In the rows, zero is written as 128.
Each named move below is a turn or a mirror, shown by a few rows before and after it. Which moves, in which order, take the first row of each later pair to the second? The first pair is answered.
T (before => after):
[120 102 142 112  86  85 135 150 184 157  91 126 124  86 134] => [131  69 157 117 112 122 104 124 150 176 100 136  98  78 118]
[143  96 164 118 147 135  72 130  97 166 140 146  83  96 120] => [116 159 138 115  99  61 136 183 158 131 113 132 134 119 157]
[137 119 133 149 120 102 140 148 136 104 110 143 173 135 137] => [152  92 145 150 142 137 108 125 107 116 120 149 148 123 116]
X (before => after):
[154  89 146 152 203 163 122  91  98 113 122 184 147 155 137] => [ 89 199 155 128 183 102 141 156 146  99 155 156 177 140 114]
[132 125 123 114 128 138 120 125 113 130 135 130 104 133 104] => [123 142 124 107 118 121 122 142 123 131 137 134 106 123 106]
[100 147 139 116  97 137 111 129 147 141 115 167 116  85 182] => [126 126 135 142 140 194 107  74 115 119 142 143 108 141 150]
V (before => after):
[118 138 125 130  93 113 145 138 128 118 126 133 109 130 129] => [120 130 133 129 109 138 128 125 107 125 139 131  94 125 112]
[119 146 136 125 160 149 120 132 124 132 150 111 135 139 106] => [114 154 126 126 138 119 144 151 145 123 128 117 155 142 132]
[139  97 122 124 152 119 132 122 127 122 108 152 161  93 157] => [141  93 127 126 166 136 118 111 118 129 120 148 150  93 142]
[128 130 114 118 115 112 134 137 121 140 114 126 111 117 131] => [131 128 118 119 123 127 120 127 110 147 121 122 103 115 119]
N (before => after):
[146 101 137 148 170 191 109 108  99 145 121 123 113 130  90] => [103 167 138 110 110 108 135 185 152 152 104 133 137  80 123]
[126 162  98 124 120 131 103  95 133 123 133  83 114 171 136] => [114 176  99 118 107 114 109 111 143 125 127  84 117 162 144]
[126 135 127  72  90 131 150 121 115 165 103 127 101  89 156] => [147 109 124  87 114 170 141  85  94 160 110 122  93 113 141]
Q (before => after):
[129 143 139 133 100 105 115 139 158  96 154 145 121 135  89] => [127 138 148 134 107 110 106 139 153 102 153 155 123 122  87]
[148 141 131 159 135 110  87 124 147 110 121 123 146 110 100] => [153 132 133 157 134 111  83 120 146 112 114 129 146 103 106]
[106 130 144  85  90  98 132 149 151 154 149 124 123 103 121] => [105 129 144  84  92  98 130 150 152 152 150 127 124 100 120]
[165  41 147 161 154 144 100  49 119 129  88 173 145 155 149] => [180  52 126 153 130 137 127  48 126 118  71 153 132 188 157]
Then:
(2 to 3 moves a pair)
[102 162 135 170 170 123 147 115 148  91 142 114 183 165 104] => [131  75 160 149 154 137  97 113 116 154 102 171 141  76 142]
X, T
[186  66 125 117 100 135 134 112 105 142  94 115  70 121 150] => [186  72 114 120  88 121 154 118 121 134  84 113  86 135 162]
V, T, N
[ 87 149 138 150 132 113 162 131 158 109 127 131 186 158 131] => [129  87 121 148 116 132 164 107 143 119  89 146 163 159 163]
X, N, Q
[133  98 113  98  75 124 138 140 150 145  96 141 109 105 164] => [108 164 115 120 120 154 140 119 146 104 163  88 120 170  93]
N, X
[ 85 171 156 113 125  99 118 179 145 143 148 128 131  91 109] => [ 92 153 163 116 139 116  99 168 130 150 154 136 119  82  96]
N, X, T
[145 126 117 134 163 151 130 136 149 100  96 126  95 150 135] => [124 163 131 118 159 136 123 161 156 107 116 120  94 128 120]
X, V, N
[138 120 171 101 143 152  88  97  94 167  85 147 115  90 131] => [153 114 147 131 162 172 117  64  95 131  85 128 134 159 132]
T, N
[144 150 103 106  81 102 171 152 146 126 103 133 141 136 186] => [143 165 120 122 145 177 131 104 105 119 172  95 109 172 102]
X, X, V
[ 95 157 111 140 123  98 158 161 157 117 142 113 169 151 139] => [143  82  99 160 138 137 153 116 128 123 113 137 155 167 161]
T, V, X
[102 157 140 150 162 125 110 139 142 131 167 104 124 122 102] => [127 107 147 150 164 143  90 123 121 152 148 130 114  99 119]
V, T, Q
[114 153 100 169 132  54 139 119 198  87 140 115 154 162 136] => [140  72 113 168 131  63 111 109 175 123 100 170 143 107 177]
Q, X
[139  69 136 166 177 123 110  94 130 142 111 172 180  71 126] => [137  97 133 179 202 143 118  73 124 118 142 141 187 122  90]
N, X
[148 126 102 116  96 106 176 128 145 108 101  96 131 171 150] => [113 166 146  95 123 125 114 140 123 139 160  88  95 117  83]
V, X, V
[116 162 123 136 115 110 142 146 150 121 131 120 153 127 128] => [111 163 139 128 129 128 117 141 137 133 150 117 130 113 105]
V, N
[137 127 145  99 104 136 103 140 113 160 122 120  89 100 109] => [167  96 115 123 103 144 139 110 115 136  96 119 107 156 139]
X, V, X
[132 132 126  86  92 113  80 136  89 171 100 175 105  85 123] => [108 169 130  80  94 100  83 151 100 163 120 163 113  84 108]
N, X, X
[132 108 122 129 171 129 133  73 111 135 116 140 125 145 139] => [ 98 143 128 104 141  81 138 121 138 146 111 149 139 102 149]
X, N, X
[105 114 106 130 116 106 127 136 122 189  92 126 101 109 144] => [104 143  90 155 137 120 156 114 127 153 115  95 119 178 121]
X, T, N
[104 164 139  96 113 118  82 143 128 148 169 125 107  89  96] => [130 118 111 103  76  88 118 147 146 146 110 156 127  89 165]
X, V
[173 100 130 113 138 170 130 100 107 152 125 106  84 175 114] => [126 178 118 110 123 115 168 144 157 121 138  85 133 187 115]
T, Q
[ 86 143 120  97 104 135 147 144 159 140 130 141 138 103 160] => [ 78 152 126 100 115 141 136 145 157 139 150 139 141 101 143]
V, T, Q
[ 93 158 124 127 125 113 155 123 137 112 132  91  94 168 104] => [ 97 131 142 132 153 140 125 103 111 128 150 104  80 144  87]
T, Q
[128 121 153 102 117 120  95 150 128 165 120 148 102  73 142] => [112 175 134  96  97  97 130 171 155 137 128 115 112 114 132]
Q, X, N
[115 166 143 105 109 110 153 152 158 131 153 122 128 130 120] => [121 147 129 125 115 108 173 143 164 118 139 133 156 145 142]
Q, N, V
[143  81 130 123 134 148  90 116 103 169  97 164 122 118 172] => [ 83 203 128 115 135 113 114 153 143 129 157 110 151 152 116]
X, N
[139 103 133 154 168 194 119  84 105 110 162 102 111 163  99] => [ 89 169 128 157 150 123 159 134 156  82 165  99 175 163 114]
T, Q
[134 147 126 145 163 160 145 115 129 117 156 105 140 140 110] => [138 131 120 157 160 147 163 119 143 108 138 119 161 142 134]
Q, V, N
[145  92 151 155 149 112  97 137  94 172 145 167 130  99 159] => [162  91 128 184 162 129 123 105  95 138 149 143 145 166 155]
T, X
[165  57 129 139 131 140 144  94  99 120 105 130 136 105 154] => [160  77 114 144 119 122 172 106 119 102  96 122 159 128 167]
T, N
[145 166 118 113  97 127 143 126 133 116 125  81  98 177 120] => [166 111 127 128 132 169 118  92 100 127 125 100  92 168 118]
Q, X, X
[103 155 124 163 152  79 171 114 167  77 146  95 136 179 116] => [ 79 144 165 127 137  53 122 156 162 133 141 137 121  69 123]
T, X, Q
[129 140 118 153 144 127 153 120 135 106 139 110 161 170 113] => [136 122 120 136 112  99 158 146 145 127 103 140 158 126 156]
X, X, N
[117 134 119 125  97 119 150 139 154 110 120 134 137 120 150] => [117 152 128 128 121 149 134 126 138 109 156 112 117 139 106]
T, Q, X
[156 118 138 115 132 160 117 119 118 153 103 123  69 114 106] => [149 145 124 130 148 164 134 110 125 125 123 101  87 158  91]
X, V, N
[143 153 106 154 153 187 117  81 107  91 160  92  99 167 124] => [147 151  97 161 148 183 130  78 112  86 147  94 108 179 141]
V, N, V
[159 113 117 117 144 183 120  88 107 136 152 100  81 169  85] => [159  70 136 102 125 156 105 116 108 176 115 154  84  83 130]
X, Q, X
[122 142 116 127 107 133 145 132 146  75 145  83 122 177 104] => [121  86 157 111 119 145  85 137 114 130 138 135  99  76 111]
Q, X, V
[140  76 125 172 174 132 108 123 145 121 118 167 173 150 166] => [129 109 115 176 176 122 125 127 161  99 131 151 186 173 158]
T, N, X
[ 82 170 136 106 113  96 145 168 160 138 160 110  96  91 112] => [101 137 110 134 106  79 187 159 176 117 118 126 142 121 164]
Q, N, V
[167  83 107 136 117 151 142 105 115 121  96 137 108 175 148] => [117 146 137  86  91 103 114 172 138 152 114 141  96  96 132]
N, V, N
[137 121 116 122  83 107 145 135 129 149  65 144 122 109 143] => [121 153 111 120  78  95 154 145 145 138  78 127 133 120 131]
V, T
[159 110 120 143 151 174 122  90 101 116 148 111  98 176  99] => [172 102  99 149 119 137 162 103 128 102 110 116 121 191 146]
T, X, X
[133 160 121 126 115 131 125 144 132 133 177  71 103 147 113] => [130 124 133 116  98 102 112 165 135 161 142 118 114  78 153]
Q, X, T
[ 98 170 126 105 113 105 133 156 136 117 141 108 122 101 115] => [146  87 127 120 131 153 109 109  95 134 117 138  96  97 134]
N, X, X
[135 106  92 185 142 111 191 115 169  74 101 142 209 180 171] => [179  65  95 180 156 176 157  64 123  91 110 128 144 203 140]
T, Q, Q
[128 120 124 122  83 112 153 138 138 124  95 121 124 143 154] => [117 123 143 109  81 113 129 151 129 145 107 127 109 107 140]
T, X, X
[150  95 107 133 121 131 128 105 110 119  94 150 124 119 167] => [143 134  94 137 123 134 145 101 118  94 116 114 123 171 143]
N, Q, X
[104 157 141  77  75  85 124 177 163 163 114 152 107  76 139] => [141 111 142  75  72 114 109 154 140 175  96 158  79  79 146]
T, Q, V
[ 90 199 117 181 132  89 133 106 149 123 110  96 122 130 128] => [ 91 155 140 191 157 101 104 101 130 146 106 139 129  76 141]
Q, Q, Q
[112 118 151  93 152 159 100 122 101 149 141 146 102  70 134] => [157  88 107 114 134 163 149  93 109 122 103 132 105 150 169]
T, X, Q
[ 75 139 125 141 150 102 158 201 152 115 105 194 212  78 165] => [ 56 175 129 158 191 128 151 182 143  93 155 165 215 111 111]
N, X
[131 125 121 115 120  48 141 179 165 112  74 106 185 110 156] => [165  60 157 122 184 150  61 114  92 146 111 113 123  91  98]
Q, T
[138 184 123 108 114 142 108 158 148 129 122  93  70 125 105] => [154 147 119 103  95 130 108 163 151 143  89 118  69 101 141]
T, X, V
[110 142 137 157 170 148 121 120 121 102 164 111 160 147 108] => [ 89 151 144 140 149 109 124 157 141 113 150 134 172  99 133]
Q, N
[107 153 130  98 121 124 117 132 121 155 140 108  85 115  93] => [101 170 120 101 107 106 140 143 137 141 134 102 103 133 107]
N, T
[168 106 112 132 162 126 135 120 112 135 133 157 121 131 124] => [156 135 107 137 165 122 149 124 122 118 147 139 135 155 110]
V, X, V
[104 110 137 114  72  81 129 157 126 158  94 121 120  97 168] => [130  74 116 140  84 102 151 123 117 138  77 120 136 145 184]
N, V
[ 91 175 152 103 126 106 123 146 138 130 135 113 118 114  97] => [105 140 138 112 109  83 145 150 151 129  94 142 145 109 150]
Q, X, T
[104 139 136  92 105 106 119 154 139 172 120 146 112  83 153] => [158  97 112 113 123 166 126  95 108 156 116 123  79 154 145]
N, Q, Q
